Each row is where one point has got to under a steady rotation. How many steps took it there?
The counts run from 0 to 248.
[118 113 136 137 123  98 134  87  75 137 114  98  85 132 113 127 133 158
 135 173 139 136 141  92 119  67  92 134 121 112  74  92 136 118 163 153
 104] | 183
[109 117 196 124 106 161 152  92  68 134 111  93  97 152 138 118 141 158
 132 145 139 113  92  93 135  98 101 129 140 148 107 143 145  96 152 119
 106] | 164
[ 93 122 156  97  91 150 147  84  74 117 116 127  90 157 135 106 126 174
 135 134 157 111 120 102 129 108 106 136 123 145 143 136 166  89 151 121
  81] | 56
[109 102 146 104 139  99 137 103  93 120 130 151  81 119 151  82 119 144
 147 107 110 128 122  93 125  97 119  74  99 143 106 155 141 105 155 115
  76] | 225
[113 119 184 118 123 150 166  87  73 109 129 110  88 162 157 103 118 150
 129 143 135 119  94 108 144  97 102 119 120 155 128 157 129  86 140 105
  96] | 165
[ 96 125 187 153 118 127 133 102  75 133  95 148 109 168 118 136 143 179
 109 133 114 162 167  75 133 114 123 105 108 117 114 131 132 172 141 135
 142] | 69
[ 99  95 180 128 102  92 120 107  79 131 124 165 102  99 111 108 104 173
 132 139 114 127 153  84 145  91 141  82 120 141 106 113  98 133 119 166
 128] | 9
[104 125 183 145 101  94 127  86 106 161  96 117  99 156 111 124 150 177
 132 141 129 124 153 127 138  93 141 135 102 164  91  95 125 122 177 152
 132] | 213
[107 121 142 128 127 106 140  87  91 107 120 164  96 167 136 110 114 171
 139 143 115 154 184  75 133  85 113 119 123  88 109  91 115 146 128 148
 107] | 73
[101  82 149 103 122 116 145  95 123 144 132 146  88 142 134 107 121 170
 149 129 117 124 161  91 101  61 113 120 133 113  85  97 129 101 182 136
 115] | 78
[ 95 112 174 127 121 127 162  89 113 118 110 107 104 183 154 118 109 193
 118 147 147 140 119 118 156 109 127 120 110 174 137 165 128  73 152 130
 112] | 2
[127 135 139 151 125 113 140  86  77 122 105 106 103 154 140 102 132 145
 129 174 133 155 134  88 146  93  87 123 101 112  79 126 159 120 161 131
  79] | 100
[ 98 113 174 116 105 143 149  84 103 153 104 106 100 157 135 112 147 159
 150 139 132 122 125 108 121  84 103 125 123 149  95 125 165  89 195 119
 100] | 80
[117 131 144 133 117 114 130  93  83 133 107 142  97 149 120 116 133 163
 147 152 110 151 177  76 139  79 104 115 130  99  83  71 134 136 142 159
 106] | 74
[129 127 155 173 146 105 155  94  75 117  95 106  95 171 150 126 141 159
 108 162 135 173 120  90 143 116 115 123  86 133 110 157 158 115 156 124
  93] | 125
[ 91 115 160  91 118 132 153 107  82 121 159 116  62 146 139 107 107 182
 112 122 136 110 120  72 115  94 125 139 131 112 119 134 127 103 119 138
 104] | 58
[116  82 145 129 112  90 135  83 110 126 111 160  96 140 134 118 104 173
 147 153 119 134 169  94 123  62 121 118 130 117 105  73 110 113 139 153
 109] | 157
[ 99 143 199 124  75 144 139 104  64 124 106 117 106 140 105 125 123 184
 122 154 162 129 141 101 153 108 109 132 131 136 142 114 135 109 136 164
 122] | 30
[138 159 191 168 146 107 152  91  68 134  97 123  87 173 135 139 149 155
 120 146 124 167 144 104 139 104 101 126 107 121 105 118 131 144 146 145
 118] | 45
[101 153 191 111 110 102 113 105  58 144 113 157  89  93  96 100 130 149
 146 121 125 129 159  98 130  94 109  88 107 142 115 111 141 147 153 150
 113] | 198
[105 136 183 105 129  98 136 106  77 107 150 179  83 130 131  82  91 167
 128 113 130 126 153 116 141  86 117  96 102 133 136 126  98 127 123 151
 102] | 196
[110 134 154 142 126 126 141  76  73 105  88 159 122 195 149 111 127 160
 138 144 124 159 165  97 164 118 107 106  98 129 133 134 149 145 129 125
  90] | 71
[115 157 186 112 125 106 138  90  63 109 133 165  92 151 142  80 107 154
 134 124 129 123 138 131 166 100 114 105  95 155 141 131 110 118 125 146
  90] | 195
[107 145 193 142  93 123 141 108  81 131 128  98  88 149 121 114 118 180
 120 159 134 140 132  88 172 103 132 106 125 163 112 123 101 114 117 172
 140] | 5
[ 93 126 165 121 120 128 134 111  67 140 103 122  95 121 109 134 156 167
 123 135 138 156 153  71 103 111 102 119 112 110 112 148 189 131 170 128
 111] | 203
[ 92 134 192 112 112 122 152 114  89  96 152 152 100 151 133  88  84 189
 112 137 135 139 144  94 152 100 133 124 116 129 151 134 104 102 127 157
 114] | 112
[ 81  92 171 123 113 106 117  98  89 135 121 166 118 113 108 115 120 180
 122 131 124 144 179  84 124 100 131  81 107 122 117 151 132 151 145 143
 139] | 93
[110 132 153 115 124  97 138  89  74 138 122 109  59 140 142  97 129 154
 131 126 134 106 105 111 149 100 123 100  95 171 102 152 129 108 128 137
  84] | 61
[128 105 146 142 154 121 155  88  79  96 109 136 103 162 163 115 119 147
 122 161 128 160 127  87 133  98  92 106 102 114 121 163 146 108 157 101
  80] | 17
[125 139 182 134 126  93 139  95  93 143 108 151  89 140 118 129 131 172
 146 136 122 148 186 115 121  75 117 125 124 118 103  68 118 133 164 166
 125] | 49
[ 94  78 150 129 135 101 134  95  88 119 106 157 101 116 142 111 126 166
 107 131 136 148 129  85 111 118 126 100  81 131 132 182 159 106 171 104
  91] | 121
[ 80  64 160 112  92 119 123  88 128 127 124 162 124 134 126  97 102 191
 132 144 129 124 164  83 126  77 140 120 124 130 113  99 118 102 163 145
 127] | 241
[105  99 170 156 141 115 147 114  86 125 113 114  93 130 128 135 142 183
  96 143 120 169 136  57 105 108 138 122 109 100 103 157 153 134 164 134
 122] | 123
[ 96  96 163 101 118 140 153  83 114 136 118 113 103 175 147  98 126 169
 134 129 134 114 119 116 127  90 109 126 110 155 118 152 158  76 187 100
 101] | 81
[105 113 127 128 145 109 154  95  84 115 117 125  90 166 148 113 133 171
 114 140 144 151 143  87 118 116 108 124  87 116 135 166 172 116 152 112
  79] | 205
